Each path below is one point turned by a fixed rotation once a step. After each direction that follows a path, write how fast that rotation turns it, in degrees each step (0 if it stays still).
Each turn is a multiple of 5 degrees from 10 to 175, or 0.
Each row of a path follows its step; steps can be skipped.
Rotation 1:
step 1: [ 0.06 -1.29  1.83  0.09  0.28  2.78  1.47 -0.23 -1.07  2.59  0.04 -0.80
 -1.25  2.27  0.29  1.58 -1.80 -0.13 -0.84  2.63 -2.06 -2.82  1.83 -0.93
 -0.12  1.14 -2.82 -0.41 -0.13 -1.02  0.47 -2.11  0.08 -2.53  0.81 -1.95
 -5.03  1.37  0.05 -1.01  0.39  1.60 -0.51 -0.77 -1.84  0.84]
step 7: [-3.69  2.23 -1.51  1.34  2.09 -0.42  1.18 -3.24 -1.31  0.72 -4.86  0.95
 -0.56 -0.43  0.06  0.15  1.00  2.46 -1.00  1.74  0.63  1.68 -1.50 -2.03
 -0.90  0.81 -1.16 -0.69 -0.35 -0.50 -1.43  2.31 -3.39 -0.56 -0.60 -0.05
 -0.91 -0.05 -0.58  0.96 -0.49 -1.81  1.44 -0.89 -0.71 -1.85]
step 8: [ 0.17  0.54  1.43 -0.25 -1.47 -1.07 -1.63 -1.65 -0.31 -1.36 -0.44 -2.25
 -0.77  0.25 -2.75 -1.03  0.26 -1.06  1.06  0.48  2.86 -0.79  3.76  0.27
  1.04 -3.30 -1.08 -0.10 -1.06 -1.74  1.95  0.20 -1.75 -3.01  1.87 -0.67
 -4.99  0.37  0.65 -0.06 -0.55  1.01  0.04 -0.14  1.57 -1.01]
step 12: [-1.67  1.38 -0.58  1.58 -1.67  0.94  1.92 -1.01  0.04 -0.23 -2.92  1.94
 -1.54  0.01 -2.01 -1.11 -2.35 -0.93 -1.81  0.56  0.77 -1.23  2.89  2.00
  0.27  1.05 -0.49  2.46  0.76  1.32 -1.67  0.38 -3.35 -3.04  1.73  0.30
 -0.64  2.98  0.59  2.68 -0.01 -1.58  0.68  1.17  0.94  0.89]
step 15: [-1.99  1.75  1.00  1.02 -1.82 -0.98  2.05  0.47  2.68  1.95 -4.19 -0.48
  0.49 -2.27  1.31 -1.41  2.16 -1.92 -0.79 -0.32  0.77  0.29  1.79  0.22
  0.48 -1.72 -2.56  2.48  1.95  0.52 -1.39  2.98 -1.45 -1.63  1.55 -0.90
 -1.55  1.35  2.43  0.26 -1.01 -0.53 -0.67 -0.74  0.45 -1.08]
step 16: [ 0.29 -0.02 -0.28  0.91 -1.09  2.03 -0.52 -0.95 -2.06  1.75 -1.13  0.00
 -2.69  1.98 -0.16 -0.41 -0.33  3.02 -0.45  3.51 -1.46 -1.59  1.11  0.06
 -0.67 -0.49 -0.59 -1.49  0.43 -0.30  0.51 -0.91  1.25 -2.28  1.90 -3.71
 -3.93 -0.33 -0.22  2.37  0.96  1.38  1.26  0.20  2.96  1.54]
step 17: [-1.30  0.55  0.82  0.49  2.30  1.85  1.41 -1.32  1.17 -0.42 -1.02 -0.09
  0.01  1.33 -1.58 -2.34 -2.08 -1.27 -0.47  0.29  1.13 -1.17  2.17 -1.54
 -3.19  0.54 -3.84 -1.44 -0.44  3.61 -0.73 -0.66 -3.12  0.79 -0.28 -0.43
 -0.57  2.29  0.57 -1.23 -0.95  0.89 -0.55 -2.11 -2.95  0.79]
step 23: [-1.71  4.12  0.41  0.65 -0.54  0.65  0.23 -0.76 -1.12 -0.51 -2.44 -4.31
  0.06 -0.86 -0.47  1.13  0.70  0.08  2.15  2.43  0.76  0.52  1.90 -0.93
  0.51 -1.90 -0.91 -0.98 -1.39 -1.23 -0.30  1.00 -1.77 -2.26 -0.33  2.05
 -3.31 -0.91  0.08  1.18 -0.04  0.93  0.14  0.22  3.83 -1.71]
[-0.36  0.39  0.13  0.03  0.30 -0.09  0.62  0.54  0.02 -0.72 -0.58 -0.34
 -0.19  0.94  0.56 -0.12  0.79 -0.41  0.32 -0.70 -0.13  1.01 -0.21  0.44
  1.09 -0.71  0.45 -0.28 -0.40  0.52  0.92  0.57 -0.29 -0.12  0.07 -0.49
 -0.28 -0.14 -0.41  0.28  0.22  0.70 -0.23  0.23  0.38  0.55] -> 140
[-0.01  0.45 -0.84  0.16  0.28  0.49 -0.51 -0.66 -0.52  0.10 -0.77  0.28
 -0.35 -0.68  0.72  0.51 -0.29  0.29  0.63 -0.44 -0.52  0.91  0.52  0.02
 -0.15  0.36  0.78 -0.02 -0.63  0.28 -1.11 -0.84  0.35 -0.06  0.12 -0.21
 -0.20 -0.21 -0.55 -0.19  0.70 -0.11  0.41  0.05  0.64  0.23] -> 160
[-0.44 -0.10 -0.68 -0.29  0.80  0.49 -0.73  0.59  0.95 -0.73  0.65 -0.36
 -0.47  0.19  0.48 -0.02 -1.27  0.54  0.10  0.12 -0.13 -0.03 -0.27 -0.55
 -0.05  0.03  0.02 -0.56 -0.05  0.63  0.01 -0.11 -0.11  0.24  0.17 -0.63
  0.40  0.25  0.23 -0.31 -0.48 -0.40 -1.21  0.05 -0.28  0.68] -> 95
[-0.04 -0.68  0.09 -0.61  0.25 -0.83  0.11  0.15  0.01  0.17 -0.04 -0.12
 -0.27  0.60 -0.88  0.35 -0.51  0.16  0.34 -0.50 -0.77 -0.37 -0.42  0.20
 -0.53  0.09 -0.16  0.39  0.55 -0.29  0.54 -0.81  0.41 -0.47 -0.37 -1.03
 -0.22  0.47 -1.43 -0.56  0.04  0.30  0.43 -0.40  0.36  0.36] -> 140
[ 0.65 -0.61  0.56  0.30  0.19  0.73  0.47  0.23  0.29  1.02 -0.42  0.24
  0.29 -0.40  0.78 -0.60  0.25  0.00 -0.03  0.33 -0.70 -0.16  0.15 -0.16
 -0.56 -0.12 -0.72 -0.12  0.30  1.36  0.25  0.19  0.91  0.10  0.76 -0.70
  0.37  0.40  0.24 -0.11  0.43  0.75  0.12  0.03  0.09  0.18] -> 25
[ 0.15 -0.70  0.27 -0.21  0.91 -0.30 -0.36 -0.91  0.25  0.99 -0.19 -0.22
  0.02 -0.20  0.78  0.17 -0.54 -0.57 -0.53  0.05  0.29  0.87  0.21  0.33
  0.09  0.21  0.77  0.23 -0.08 -0.75  0.57  1.08 -0.09 -0.24  0.63 -0.28
 -0.12  0.49 -0.46 -0.40 -0.60 -0.36 -0.28 -0.11 -0.32 -0.71] -> 100
[-0.15 -0.32  0.13 -0.12  0.74  0.49  0.14  1.05  0.32 -0.58 -1.02 -0.36
  0.33 -0.23 -0.39  0.53 -0.26 -0.10  0.05  1.08 -0.14 -0.18  0.22  0.34
  0.12  0.70  0.15  0.32 -0.89 -0.28  0.91 -0.92 -0.35 -0.20  0.89  0.31
  0.50 -0.14  0.15  0.55  0.03 -0.10  0.76 -0.17 -0.07 -0.40] -> 160
Rotation 2:
step 2: [-1.05 -2.60 -0.60  1.32  0.92 -4.06  4.84 -1.49  0.27  0.51 -0.79 -1.12
 -0.32  1.30  0.96  1.25 -0.73 -0.23  1.79 -1.10  1.38 -2.04 -1.47  1.52
  0.83  0.03 -0.48 -1.10 -0.85  0.06  0.18 -0.06  0.60  0.02  0.90  1.49
  1.38  4.13 -0.27  4.12 -1.36  0.23  0.56 -0.13  1.47 -1.13]
step 5: [ 2.16  0.10  1.09  1.16 -0.34 -1.87  1.55 -2.18  0.03 -0.21 -1.84  0.22
  0.38  0.91  3.59  2.13  0.95  1.64 -0.16 -0.72 -1.40 -1.46  1.27  2.24
 -1.29  1.12  1.02 -0.52  1.25  2.26  1.66 -0.70 -0.10 -0.95 -1.23  1.09
 -0.36  1.91 -0.75 -2.16  2.11 -5.60  0.02 -0.36 -1.27 -2.05]
step 6: [ 0.79 -0.10 -0.08  4.11  1.29 -2.92  1.57  0.02  0.09  2.93  0.57 -1.97
 -0.26  2.11  0.78  1.35 -1.33  0.22  0.39 -1.26  0.05  0.39  1.62  2.41
  2.07  3.67  1.24 -1.48  0.55  2.56 -1.83  2.29  0.19 -1.28 -0.90 -0.81
  1.57 -0.17  1.25  0.59  0.52 -1.75  2.54 -1.93 -1.28 -0.67]
step 8: [-4.41  1.25 -0.43  1.42  0.40 -1.68  1.49 -0.82 -1.07 -1.90 -1.48 -1.59
 -1.74  1.05  1.35  1.15 -0.77  2.05  1.18 -1.54  0.82 -0.74 -0.72  1.42
 -1.84  3.68 -1.40 -0.68 -2.31  1.11 -1.09 -2.02  0.69 -2.21 -0.06  0.57
  1.37  2.32  2.47 -0.11 -2.66 -0.74  1.04 -1.27  1.43  1.34]
step 17: [ 1.12 -0.21 -1.02  3.03  0.83 -0.89 -0.65  4.01  1.20  1.72 -0.31 -2.12
 -1.65  2.06  1.98 -0.34  1.50  1.13  0.57  3.15 -1.08 -0.33  0.90  0.95
 -0.44  2.45  1.91 -1.65 -1.73  1.81 -3.14 -0.50  0.64 -1.21 -0.80 -0.31
  1.38  1.82  1.33  1.58  0.32 -2.14  0.86 -0.18 -1.29 -2.83]
step 18: [-1.66  0.35 -0.97  2.41 -0.40 -3.07 -1.55  3.25 -0.83 -2.11  2.98  1.08
 -0.27 -0.67  0.33  0.59  0.54 -0.24 -0.93 -0.37 -0.64  1.30  0.06 -0.02
 -3.34  2.52  1.01 -3.33  0.22  1.18 -1.37  0.74  0.20 -1.39  0.73 -0.52
  0.76  1.33  1.49 -3.30 -1.62 -3.32  1.75 -0.11  0.94 -0.82]
step 22: [ 1.16 -2.25  1.31  0.49 -2.76 -1.45 -0.45  1.23  0.51 -2.73  1.75  0.93
 -0.64 -0.16  2.07  0.49  2.09  2.19 -0.26  2.90  0.73  0.76  0.38  0.83
 -3.23 -0.34 -1.03 -1.50  0.22  0.73 -0.07 -2.97  1.50  3.35 -0.78 -0.84
  0.85  2.26  0.88 -0.55  2.09 -2.14 -0.15 -0.79 -1.01 -3.48]
step 24: [ 0.25 -2.92 -1.91  2.97 -0.55 -5.01 -1.06  1.20 -0.75 -0.86  0.65  2.42
 -1.32 -0.58 -1.32  1.46  0.46 -0.24  0.16 -0.27  1.28 -1.46  0.31  0.84
 -1.51 -0.93  2.92 -2.93  3.72 -0.77  0.97  2.49  1.99  0.50  0.56  0.75
 -0.15  1.08 -0.20  1.07  0.80 -1.30  1.02 -0.36 -0.41 -1.74]
[-0.56 -0.44  0.11 -0.73  0.01  0.33  0.18 -0.23  0.16  0.83 -0.88 -0.89
 -0.25 -0.37  0.75  0.71  0.40  0.23 -0.89 -0.44  0.54 -0.64 -0.14  0.40
 -0.23 -0.34 -0.07  0.56  0.29 -0.97  0.02  0.58  0.15  0.28 -0.61  0.52
 -0.05  0.59  0.16 -0.40  0.07 -0.80 -0.16 -0.59 -0.02  0.58] -> 100
[ 0.31  0.40 -0.14 -0.06 -0.48  0.73 -0.50 -0.24 -0.53 -0.15 -0.96 -0.26
 -0.26  0.03  0.27  0.04 -0.24  0.97  0.41 -0.14 -0.55 -0.08 -0.64 -0.63
  0.19 -0.66 -1.28  0.25  0.60  1.19 -0.03  0.24  0.88  0.19  0.00 -0.33
 -0.21 -0.30 -0.79  0.19  0.32 -0.36  0.22 -0.02  0.44  0.09] -> 65
[-0.80  0.72 -0.45 -0.19  0.32 -0.30  0.59  0.47  0.61  0.25 -0.85 -0.10
  0.14  0.10 -0.29 -0.06  0.54  0.17  0.81  0.41  0.57 -0.11  0.66  0.63
  0.80 -0.13 -0.32  0.34  0.04  0.17 -0.28 -1.18 -0.03  0.13 -0.69  0.53
 -0.04 -0.73 -0.31 -0.42 -0.23 -0.47  0.10  0.40  0.46 -0.97] -> 125
[ 0.20  0.89 -0.54  0.26  0.10  0.57 -0.23 -0.16 -0.66  0.62 -0.26 -0.39
 -0.40 -0.80 -0.36 -0.37 -0.39  0.32  0.46  0.38  0.62  0.48  0.25  0.08
 -0.08  0.45  0.61 -0.68 -0.62  0.56 -0.48  0.40 -0.50 -0.81  0.43  0.76
 -0.19  0.19  0.43 -0.53  0.91 -0.81 -0.34 -0.11  0.17  0.58] -> 35
[-0.19 -0.05 -1.07  0.33 -0.32  0.28  0.36  0.10  0.18 -0.52  0.48  0.12
  0.35 -0.02 -0.91 -0.19  0.33  0.01  0.50 -0.49  0.02 -0.42  0.16 -0.08
 -0.56 -0.70  0.00  0.82 -1.08 -0.10 -1.03  0.41  0.75  0.24 -0.02  0.03
  0.96  0.84 -0.36 -0.24 -0.11 -0.38  0.64  0.26 -0.49  0.41] -> 70
[ 0.64  0.00 -0.24 -0.22 -0.29  1.01  0.32 -0.80 -0.48 -0.56  0.16  0.16
 -0.18 -0.41  0.37  0.61 -0.58 -0.03 -0.37  0.41 -0.06 -0.56  0.74 -0.13
 -0.19  0.08  0.87  0.93 -0.08  0.84  0.08 -0.62 -0.40  0.60 -1.15  0.38
 -0.38 -0.26  0.60  0.04 -0.15  0.45  0.45  0.57 -0.20  0.05] -> 65
[ 0.30  0.82 -0.30 -0.59  0.83 -0.05  0.44 -0.69 -0.23  0.09 -0.47  1.28
 -0.27 -0.33  0.03  0.00 -0.61 -0.44 -0.61 -0.11 -0.70 -0.24  0.29  0.43
 -0.58 -0.51 -0.83 -1.10 -0.28 -0.59 -0.23  0.21  0.23 -0.14  0.08  0.12
 -0.26  0.11  0.24  0.34 -0.75 -0.64  0.39  0.42 -0.03 -0.45] -> 135
Rotation 3:
step 6: [-1.05  1.61 -0.06  1.90  2.18  2.54 -2.47 -2.52  0.82 -2.23  1.68  1.69
 -0.36 -2.50 -0.10  1.82 -1.06  2.89  1.44 -2.39 -0.91 -0.81 -1.38  0.20
 -2.68 -2.45  1.45  0.59 -0.97 -1.85  0.43 -2.67  0.11 -2.85  1.81  0.93
  0.19  1.23  2.72  0.32 -1.37  1.01 -0.63  1.43 -0.74  1.01]
step 10: [-3.50  1.38  1.38 -0.67  1.15 -1.75  0.02 -0.92  1.05 -1.90  0.72 -2.81
  0.59 -1.47  2.91  1.10 -1.03  0.63  2.26 -1.19 -4.42 -0.94  2.01 -0.90
 -1.69 -0.70  1.91  0.74 -0.84 -1.01  1.55 -2.88 -0.06 -2.39 -0.52 -0.91
  2.14 -0.09  0.38 -0.84  1.22  2.85 -1.01 -1.28  0.50  1.86]
step 11: [ 1.30  0.76  0.30 -1.17  0.79  0.00  1.25 -3.51  2.74 -2.10 -2.32 -3.12
  0.99 -0.02  3.68  2.74  0.80  1.68  0.17  0.39 -2.59  1.50  1.47  0.52
 -0.99 -1.92 -0.54 -3.21 -0.14 -2.69 -0.13 -2.10  0.60 -1.41 -1.00 -1.35
  2.33  0.65 -1.30 -1.76  0.39 -0.44  0.00 -1.59 -0.31  0.60]
step 12: [-0.80 -0.77  0.26 -0.12  1.38  0.69  0.14 -0.31  1.83 -2.79 -2.02 -0.26
  0.47  1.83  3.86 -0.57  0.99 -0.77  3.49  0.31 -1.62  2.44  1.28  0.10
 -2.25 -1.25  1.17 -2.83 -4.87 -1.06 -0.78 -0.43  0.34 -1.40 -2.70  0.35
  0.97 -1.96 -0.35  1.59  2.20 -0.97 -1.05 -1.20 -0.41  0.87]
step 17: [-0.29 -1.93  0.04  0.87 -1.22 -1.74  0.04  1.06 -0.67 -2.52  1.94  2.21
  1.89 -2.60  1.47 -2.19  0.34  2.08  1.32 -0.43 -1.73  0.82 -0.39  2.90
 -1.77 -0.16 -3.57 -1.43 -1.83 -1.71 -3.52  1.10 -0.19 -1.21  1.13 -3.12
 -1.34  0.48  0.36 -0.49 -0.10  3.29 -0.37 -0.90  1.15  0.93]
step 19: [-0.51  0.19  0.70 -0.33 -0.97  0.43 -1.47 -0.56 -1.31 -3.49  1.05 -0.84
  1.91  1.30 -1.57  2.26  0.54  2.49  2.95 -0.53 -1.01 -0.44 -1.94  1.42
 -0.75 -0.47 -0.46 -1.34  1.94 -3.88 -3.38  0.95  0.56 -4.47 -0.20 -1.16
  2.53  1.05 -2.10 -0.25  0.54  1.77  0.34 -0.92  0.00 -0.63]
step 23: [ 1.55  1.23  1.25 -1.19  0.56 -0.12  1.18 -0.26  1.14 -1.13  0.94  0.06
  1.25  0.75 -2.39  2.75 -3.22  3.09  3.32  0.64 -3.62  0.14 -4.32  1.00
  0.86 -1.12 -0.16 -0.16 -1.07 -2.51  0.44 -3.58  1.49 -1.08  0.34  0.48
  0.27  1.06  0.64  0.89  1.72 -0.53 -2.55 -0.61 -0.66  0.30]
step 24: [ 0.65  0.55 -1.18  1.17  1.44  1.78  2.82 -1.47  3.91 -1.42 -1.29  1.62
  0.39  1.21 -1.90  1.82 -1.58  0.16  2.15 -0.93 -2.08  3.11 -0.54  1.36
  1.83 -2.48 -2.14 -0.54 -2.07 -1.29  0.41  0.35  0.46 -1.51  2.21  0.21
  0.37 -0.53 -0.70 -0.58  0.84  1.38 -4.50  1.67 -0.43  0.86]
[-0.09 -0.32 -0.19 -0.19 -0.24  1.19  0.65 -0.66 -0.14 -0.18  0.15  0.26
 -0.33 -0.03 -0.19 -0.37 -0.90  0.35 -0.33  0.01 -0.31  0.68 -1.11 -0.04
  0.28 -0.07  0.28  0.15  0.03  0.55  0.07  0.23  0.11  0.84 -0.03  0.73
 -0.53  0.52  1.09 -0.13  0.05  0.83 -0.24 -0.67  0.91  0.08] -> 45
[ 0.16 -0.36 -0.54  0.08  0.44 -0.14 -0.43 -0.39  0.09 -0.27  0.56 -0.60
  0.08  0.92 -0.50  0.78 -0.39 -1.02  0.49 -0.76 -0.28 -0.76 -0.19 -0.46
  0.42  0.23 -0.30  0.73 -0.44 -0.65  0.27 -0.29 -0.49  0.39 -0.15 -0.69
 -0.32  0.60 -0.29  0.26 -0.83  0.35 -0.01 -0.38  0.76 -0.52] -> 80
[-0.51 -0.27 -0.62 -0.72  0.99 -0.26  1.24 -0.60 -0.07  0.95 -0.24 -0.20
 -0.64 -0.08  0.75 -0.05 -0.10 -0.06 -0.06 -0.35 -0.09  0.33  0.61  0.49
  0.05  1.29  0.03 -0.28 -0.32 -0.63 -0.13  0.17  0.54  0.43 -0.35 -0.21
  0.15 -0.50 -0.04  0.70 -0.01 -0.21 -0.44 -0.55 -0.18 -0.10] -> 25
[-0.07  0.50 -0.07  0.14  0.01 -0.37 -0.08  0.12 -0.93  0.38 -0.45 -0.71
  0.53  0.08 -0.75  0.25 -0.09  1.12 -0.17 -0.32 -0.68  0.10  0.16 -0.06
  0.06  0.30  1.16  0.92  0.03 -0.75  0.47  0.16  0.56 -0.27  0.64  0.14
  0.77  0.68  0.71 -0.36 -0.51  0.03  0.03 -0.28 -0.59  0.22] -> 85
[-0.63  0.47  0.65 -0.04 -0.43  0.50  0.52  0.28  0.39  0.45  0.29  0.18
  0.15  0.37 -0.09  0.40  0.49 -0.38  0.23 -1.07  0.66  0.82  0.36 -0.48
  0.21 -0.19  0.59  0.74 -1.03  0.76 -0.01 -0.22  0.98  0.50 -0.48 -0.63
  0.38  0.18 -0.15 -0.32  0.57  0.11  0.31  0.62  0.12 -0.06] -> 170
